<99>: [145 166  90 117 119 137 116 129 158  80 137  74 117 119 147 103 128 114
  86 142 144  75 149  98 114 159 145 171 144 165 135 160 185 130 174 119
 108 123 141  95 121 103  82 131  93 131  97 175 100  98 132 127 119]
<40>: [129 110 142 166 116 183 134 135  31  48 143 138 132  66 104 133 138 140
 146 117  97 172 122  71 141 159 101 142 156 166 125 149  30 115 160 130
 138 140 124  84 123 131 160 110 130 117 119 110 151 141  52 155  86]
<61>: [119 175 141  93 165  86  97 129 160 144 117 131 131 145 185 116 143  90
 130 158 119  75 117 103 145 100  98  95 128  82 147 121 149 171 108 123
  80 137 159 137 114 132 119 174 127 103 166  98 135 119 142  74 114]
order: [142 149 114 145  75 137 108 119 128 159  80  98 103  98 127 103 144 141
  95 137 135 129 147 114 132 131 185 117 100 123 160  90 130  74 144 175
 171 121  97 131  82 119 119 165  86 116 166 117  93 145 158 119 174] | <99>
size: [119 175 141  93 165  86  97 129 160 144 117 131 131 145 185 116 143  90
 130 158 119  75 117 103] | 24
order: [ 74 114 119 175 141  93 165  86  97 129 160 144 117 131 131 145 185 116
 143  90 130 158 119  75 117 103 145 100  98  95 128  82 147 121 149 171
 108 123  80 137 159 137 114 132 119 174 127 103 166  98 135 119 142] | <61>
size: [145 166  90 117 119 137 116 129 158  80 137  74 117 119 147 103 128 114
  86 142 144  75 149  98] | 24

<4>: [149 134  96  25 142 149 170  80 104 165 103 109 147 103 115  67 101 102
 147 115  75 150 145 145 136 116]
<122>: [ 85 161 130 126 136  80 138 119 148  87 179  78 176 184 104 153 111  75
 186 139 147 141  93  59 169 168]
<197>: [147 150 104  46 107 129 144  72  98 176  60 106 136 115 127 122 136 105
 143 160  92 153 172 151 140 117]
<189>: [164 100 207 163 218 160  92  68 187 152  93 152 128 124  91 121 106 100
 169 125  92 112 123 108 188 143]
<96>: [169 146 112  43 111 107 138  75  91 189  64  95 142 114 128  84  93  99
 131 163  58 156 152 158 120 132]
<135>: [164 100 207 163 218 160  92  68 187 152  93 152 128 124  91 121 106 172
 169 125  92 112 123 108 188 143]
<154>: [161 141 179 136 168 176  85  78 186 153 126 139 104 111  59 185  93 130
 148  87  75 138  80 119 169 147]
<103>: [ 56 153 129 197  92 119 176 145  89 103  76 135 128 172  77 135 141  74
 135 144 139 124 190 186 197 194]
<57>: [136 107 190  86 114 115 171  88 143 169 122 160  90 211 161 152 148 136
  33  74 168 145  96 111 184 108]
<179>: [184 138 141  87 153  75 148 139 119 176 179 104  93 136 161  80 169  85
  78 131 126 186 168 111  59 147]
<124>: [124 139 197 172 194 186  74  76 190 145 129 135 141 144 103 176 135  91
  89 119  56 135 128  77 197 153]
order: [147 161 141 179 136 168 176  85  78 186 153 126 139 104 111  59 185  93
 130 148  87  75 138  80 119 169] | <154>
size: [149 134  96  25 142 149 170  80 104 165 103 109 147 103] | 14
order: [169 168  85 161 130 126 136  80 138 119 148  87 179  78 176 184 104 153
 111  75 186 139 147 141  93  59] | <122>
order: [ 56 135 128  77 197 153 124 139 197 172 194 186  74  76 190 145 129 135
 141 144 103 176 135  91  89 119] | <124>
size: [149 134  96  25 142 149 170  80 104 165 103 109 147 103 115  67 101 102] | 18
size: [147 150 104  46 107 129 144  72  98 176  60 106 136 115 127 122 136 105] | 18

<89>: [149 108 145 167 124]
<136>: [203  98 140 162 189]
<132>: [152 147  72 105 113]
<50>: [165 149  66 117 113]
<114>: [140 203  99 162 189]
<146>: [168 193 103 202 187]
<102>: [113  72 105 147 153]
<145>: [153  70 170 177 103]
<166>: [172 182 116 121 128]
<186>: [165 117  65 149 113]
size: [149 108 145 167] | 4
order: [177 170 153 103  70] | <145>
order: [ 66 113 117 149 165] | <50>
order: [ 72 105 113 147 152] | <132>
order: [ 99 140 162 189 203] | <114>

<22>: [162 125  86 107 130 126 128 100  85 177]
<161>: [100 126  85 163 125  86 122  91  86 124]
<92>: [145  59 183  76  58 187  63 174 173  63]
<138>: [ 80  70  74 187  65 152  68 144  70  71]
<18>: [ 65 109  39  97 108 215 100 101  97  39]
<75>: [ 65 100  39 215  97 109  97 108  39 100]
<35>: [100 126  85 163 200  86 122  91  86 124]
<8>: [103 167  75 163 172  37 164  49  79 165]
<120>: [100 126  85 163 125  86 130 107 177 128]
order: [128 177 107 130  86 125 163  85 126 100] | <120>
size: [103 167  75 163 172  37 164  49  79] | 9
size: [162 125  86 107 130 126 128 100  85 177] | 10
size: [103 167  75 163 172  37 164  49] | 8
order: [100  39 108  97 109  97 215  39 100  65] | <75>

<59>: [109 111 129 118 165  93]
<158>: [131  80 105 148 130 121]
<98>: [167 137 119 136 121 149]
<68>: [ 83 121  57  16 187 102]
<84>: [228 168  57 193  75 159]
<74>: [217  69  51 194  26  51]
<182>: [ 28  95  31  23 183 210]
<42>: [114 113  85 104 226 158]
<194>: [150 137  92 127 129 147]
<3>: [181 126 110 150 129 161]
<41>: [196 178 226 250 149 125]
order: [159  75 193  57 168 228] | <84>
order: [147 129 127  92 137 150] | <194>
order: [ 93 109 111 118 129 165] | <59>

<39>: [243 127  97 122 205 109 117]
<16>: [ 77  96 205  18 125 104 157]
<81>: [ 77 125 104 205  19  97 157]
<83>: [138 139  13 200 140 106  36]
<77>: [ 97  18  77 104 157 125 205]
order: [157 104 125  18 205  96  77] | <16>
order: [157  77 125 104 205  19  97] | <81>
size: [ 77 125 104 205  19] | 5
order: [ 18  77  97 104 125 157 205] | <77>

<115>: [ 77  88 143  73]
<20>: [125 118 125 103]
<117>: [166 154  88  85]
<27>: [126 122 125 114]
<10>: [115 159 242 114]
<130>: [154 138 183  77]
<7>: [143 117 134 136]
<125>: [137 126 129 133]
<71>: [132 113 115 114]
<204>: [138  76 154 183]
<38>: [128 121 126 128]
size: [125 118 125 103] | 4
order: [ 77 138 154 183] | <130>

